The same turns and mirrors carry the whole set onto itself, and each row onto the other rows of its family. Which rows share a family with each named row? Give them in list order.
These 28 rows form 7 families of 4 rows each.
biba: [-49 -31   0 -37  -7  11 -19   5  15  -3  18  11  13  36   9   2  19  24
  18  -2  14 -22  18  23  -7  -8  10   5   4]
fuf: [ 40  -4   8  34 -10 -12  29  37 -29 -10 -20  16 -26   4   0  -9 -21   6
  15  -8  14  -8   3 -29 -15  -9 -22   1 -20]
zufaz: [ 22   0  16 -20  15  -4  23   0  38 -10 -26   5 -15  28 -13  17   4 -10
 -14   9 -15  19 -29   9  50   6   6  10   2]
ven: [ -3 -20  21 -38 -15  14  19  29  17  27 -18 -13  16  -8 -29 -14  13  19
   1   2  24 -34  27  15 -30 -15  24   8 -30]
Mefu: [ -6  16  10   7  -6 -21   5  13 -10 -29  38 -18   4 -29 -12   1 -11   7
 -20  42 -26   8 -21   0 -23  19  -5  11   3]
fet: [ 11 -19   8  39   0   0  11 -20 -16  -8 -15  -9 -14   7  29  -6 -21 -23
  23   3  44 -15  10  -7   5 -16 -10  -7  24]
Tuvo: [ 12 -15  12 -29   0 -16   9  -3  11 -16  -2  22  19  34  -6  -9 -24  45
  -9 -10   5 -25  39  24  26   1  23   8 -26]
zun: [  6   3 -11 -16  -1 -10 -11 -25   1  26  54  11  -9 -45 -10 -19 -12  -2
   1  -3  10   2 -21  -9 -13   8  17  19 -15]
sove: [-21 -24  20 -42 -14  12  -7 -32 -10  19 -10   2  -2  -9 -11 -12  -4  55
  11  -4  25 -34 -13   2  20   0  -1  -5 -19]
Luvep: [-16 -18  20 -24 -36 -18  -4  -5  -1  -7   4 -34  10   6  16 -25 -11   2
  12  11  40 -37  22  34  12   5   2   2  18]
dizev: [ -5   2  -9   6  31 -27  13  -8   7 -28  50  20  -1   5  -1 -20  -3  -8
 -23  22 -10  14 -11  22  -1   7  31  15 -27]
molo: [ 16 -14   6  24   1 -16  22  20  -8 -12 -19  48 -48  40   1 -33 -23   5
  -6  14  13  -8   2 -15   4   0  -4  22 -12]
Nuge: [ 27 -27  11  -1   9  38  41   8   3  17  -6  12 -28  -3 -15  -5   2 -20
  10  -3  29 -12  16 -26 -40 -23  -3  17 -13]
buno: [ 11  16  -1 -11  -7 -16  -1   6  30  47 -36 -23 -16 -31 -21  13  -1  -2
  14  10  -9  22 -21  -1  21   5  33  -9 -11]
gupob: [  2  19   3 -17  49  17  29  11   1  -3  25 -12   3 -32 -31 -10  13   2
 -21  -5  17  -2   8   8 -44  -9  11  17 -22]
bure: [ 25 -15   5  46  -5   3  -9  -5 -36  -6 -14  14   0  18   7  -4 -25  12
  13  23   0 -35 -10 -28 -23 -18  -9  -4  -5]
gesus: [ -9  11  21  21   5   4  32   1 -40  12 -25   0 -59 -20  -7 -23 -10  15
  20  10   8  -1   0 -25  -3  -7   0 -19 -16]
Rokit: [ -5 -28  24 -16 -16 -10  10   8  -9 -15  -6  -6  40   6  -4   8  -7  55
   7  -6  11 -32  16  17   8  -8   0 -12 -49]
Sezez: [  6  -4  13   4  14 -14  16 -12 -10 -30  65   3  18 -29   0   5  13  -2
  -4   9  -6   0 -34  10  -8   1  -4   5 -21]
Fopib: [-24  19 -21 -13   9  -4  -8  46  28   8 -41  -9 -12  24   2  16  18 -12
  10  -1  -8  15  -3   9  -6  -4  14  -1  21]
Besen: [ 25  17  20   4   3   0  -6   3  13  -8 -51 -14  17   0 -15  34  -7  26
 -13  13 -26   9 -31 -17  16  -6 -20  -7  21]
gor: [-19   0  -2   4  26  26  20  11 -25 -16  -8  20 -34  31  15  12   4   6
  27 -20  21  -4  38 -11 -12 -11  -5 -10  15]
lugap: [-12  10 -10  20  19  -8 -17  -5  22   0 -46 -32  18  -6  13   7 -12 -13
  -4  -6  33  15 -25  18  17  -5  -9   0  27]
Zolev: [ -9  29   0  -5   6 -26   5  -3  -1 -26  28 -29  11 -33   8 -17 -15 -10
 -16   1  30   4   3  25  -4  15  -6  18  30]
Gugo: [-10 -18   1 -17  26  37  16  15  37  21 -34 -18   5  -2 -26  22  18 -13
  -8  -1   9  -4 -36  -1 -11 -15   3  11 -25]
zakev: [ 39  -2  12 -17 -13 -18   5  26  27   3 -30 -19   8  -7 -16  16  17 -12
   3   1 -14   9 -55   1  19   0 -14   6   0]
fami: [ 19 -16  23 -23 -32 -14  -2 -13  -7  -7  17 -29  33   5  -3  18 -24  25
  14  27 -15 -41  23   9   2   5  13  -7 -14]
gilun: [ -1  17 -16 -29  17  -5  -1   4   9 -10  46   8  -5   1   3  12  21 -18
   9  -8  -2  16  18  12 -24   8  17  18  31]

Which other rows belong to the same family as bure? Mefu, Besen, fami
Which other rows belong to the same family as Zolev? fet, Luvep, lugap
Which other rows belong to the same family as gupob? ven, Nuge, Gugo
Which other rows belong to the same family as Sezez? fuf, Rokit, zakev
Which other rows belong to the same family as buno? zun, sove, gesus

The same turns and mirrors carry the whole set onto itself, and each row onto the other rows of its family. Which rows share a family with each named row? Give them in list order.
These 32 rows form 4 families of 8 rows each.
riz: [ -1  32 -18   7 -20  -8  10 -32  25  11 -12  -6  -6   0  15  16   0  -1
  42   4 -42 -28  13 -22  11 -35   3 -36  11   4  -3]
bagod: [ -3  21  24  33  20 -25  21  -2  18  -8  21  -4 -27 -27 -21 -18 -17 -22
  17  -3 -37  29  -4   7  22  40   1  -2 -18   3  -6]
komok: [ -4 -15   1  17  12  32  10  10   5  -7  42 -24  30  18 -14 -28   6 -13
  -1  -4   6  25  12   9  27   9 -12 -13 -18  -6  63]
kem: [-13 -35  11 -19  21  12   1 -14  -4  -2   3  -1  43  11   2 -19 -14 -50
 -18  16   9 -14  17   9  10  22  -4 -38  -7  -6  -6]
Mol: [  5   4 -11  17   8  25  18  22   5   0  32 -20  13   0 -26 -21   1  20
  13  -5  -7  42   1   9  14   0 -15  30 -18  -6  41]
Kades: [-23 -22   1  14   4  -5 -10 -33  41  18  -7 -17  21 -24 -20  -4 -27  13
   3   5 -32 -18  49 -17  36  -7   3  34  -4 -20  29]
Fev: [-12   5 -22   8   7  19  -4  -7  15   4  15   7   0  35   7 -27 -21  -4
  38  10  36 -41 -14 -16   6  -6   0 -25 -19   7  51]
fugi: [ 22  34  -2  12 -20 -15  22 -22  32  27  -1   7 -12 -20  -1  -4  -2   0
  12   6 -49  -2  19 -29  40  -8 -11 -14  32   8  15]
goned: [-14 -42  12  -2  15  24   0 -20   0   1  24 -25  41  12  -1 -23  -7 -29
 -36  10   3  -1  31   7  33  11   0 -10  -3 -14  41]
rirup: [-12  -4 -24  35   7   3 -19 -27  17  22  16 -19 -26  13 -17 -28 -23   8
  36  -7  22 -45  -2 -21  31  -8   4  -4  -7   5  63]
zuk: [ -7   7  23  12  30 -38  21   7   3 -21 -16 -15   0 -35 -28 -15  -3 -38
  24 -15 -34  30   2  10  10  16  -7 -34 -22  21   5]
lagug: [ 13  -4 -38 -14  13   0  -1 -27 -33  24 -13  -8  -3 -17 -13 -21 -18  14
 -35  21 -19  10  -1  20   5  17  -3  13  34  11  -4]
dipar: [-14  11   5  17  20   9   9  -4  -1  -8 -12   7 -21  20   5 -21 -17  11
  36   8  35 -33 -23 -25  14 -21  14 -10  -3   1  57]
lume: [-12   0  -2  -6  33 -20  -9 -36   1  44  -9 -24 -42 -10 -13 -44  17  -1
   7 -23 -14 -26  -9   3   2  15  11  42  -1  15  22]
nem: [ 10 -12 -27 -24  29 -18   4 -13 -44   8 -43 -15  16 -21 -18 -18  -5  -8
 -19   4 -14  13   1  19  -3   0 -10 -24  22  29   8]
Medo: [-23  12   5  -7  38 -27 -10 -30 -16  17 -44 -33 -30  -4   4 -21  13   5
  24 -21 -21 -19 -11   4 -12 -18  25  16  -8  22  30]
Tar: [ -4  25  14  17  21 -27   5 -16  14 -10  -5 -15   2  -9  -8  -2   0 -32
  37 -13 -38  18  -1  24  -4  24  -1 -39 -28  18 -24]
rofop: [ 21   7   1  31  27  -2   3 -12   3  33  13   3 -14  29  -2 -30 -21  16
  23   5  27 -24 -14 -21  24  10  -8   2  -1  11  61]
Duni: [-23 -16 -21  25 -13  -1 -21 -41  36  15   3 -20  -1 -11 -16  -9 -33   2
  16   4  -7 -49  34 -26  46 -17   9  -5   6 -11  43]
dav: [-28   7 -15  -5  24 -12 -14 -42   0  26 -13 -29 -31  10   7 -17  15  -3
  41 -20 -14 -48 -13   3 -20 -16  22   7 -19  10   4]
piden: [-16  -6 -15  -6   6  24  21  27   8 -34   4  -5  20 -15 -38 -27  -1  -3
  15  -5  21  29  -3   6  12 -14 -18  -5 -17   3  46]
batol: [  1  27 -14  -1  11  -8 -11 -43   0  32  -9 -40 -50  -5  -4 -19  27   4
   5 -24 -21 -25 -24   3   8 -10  14   5  16  20  -2]
Lep: [  2 -34  37  -1  21   0  16 -28  -3  12  15  -9  19   5  11 -13 -29 -27
 -43  24   1 -11  17 -10  30  22   8   6   3 -14   4]
gad: [-51 -20 -21  -8  -9  17 -15 -27  45  -7  -1 -12  27  -5  -7  -6 -25  -9
  20   9 -10 -39  38 -11  16 -17   9   1 -21 -19  25]
Dadif: [-12  -4 -23  -4  11  30   3  24   5 -13  18 -11  39   5 -30 -23   9 -15
  28  -8  -2  28   6  24  -2   5 -23 -18 -28  -2  24]
som: [  9   7 -37 -21  16  -6 -13 -35 -30  15 -30 -18  19   1  -4  -5   1  -2
  -1   2 -22   7   0  36 -19   5  -4 -23  12  24 -22]
kosaf: [  4  36  11   8  -5 -26  17 -21  10   3 -40  -9  -6 -12  16  13  -5   1
  26   2 -48  -3  15 -24  21 -33   8 -33  19  15  20]
tebus: [-50 -13   1   0  -1  10  -3 -24  28 -17 -30  -9  11 -22  -9   1 -23  11
  14  10 -13 -31  30 -20  25 -38  22  16   0 -24  32]
gat: [-23 -40  23 -23  18   1  16 -14   1 -23 -10   3  22 -11  -8 -24 -23 -38
 -32  16  27 -16   9  -7  23   5   4 -20  -1  -2  15]
zed: [  2  23   3  35  30  -4   3  -6  -4 -17   8 -22   3 -19 -25  -4  -5  -9
   1   3 -44  40  -4  34  18  39  -2 -30  -5   2 -11]
Dugo: [  4   1 -14   8  39   3 -11 -28 -35   4  -9 -23   7 -10 -14 -11  -9  -2
 -32  14 -25  18  -7  41   7  37   2 -22  16   7 -16]
Rig: [  4  39   2  12 -14 -12   3 -38  30  17  -4 -29 -37 -20   0   3  17  -8
  11 -14 -47 -14   0 -14  29 -16  10 -20  21  12 -12]

Which other rows belong to the same family as fugi? bagod, Mol, Kades, lagug, lume, rofop, Lep
Which other rows belong to the same family as Rig? komok, goned, rirup, Duni, batol, zed, Dugo
Which other rows belong to the same family as Medo? zuk, dipar, nem, piden, kosaf, tebus, gat

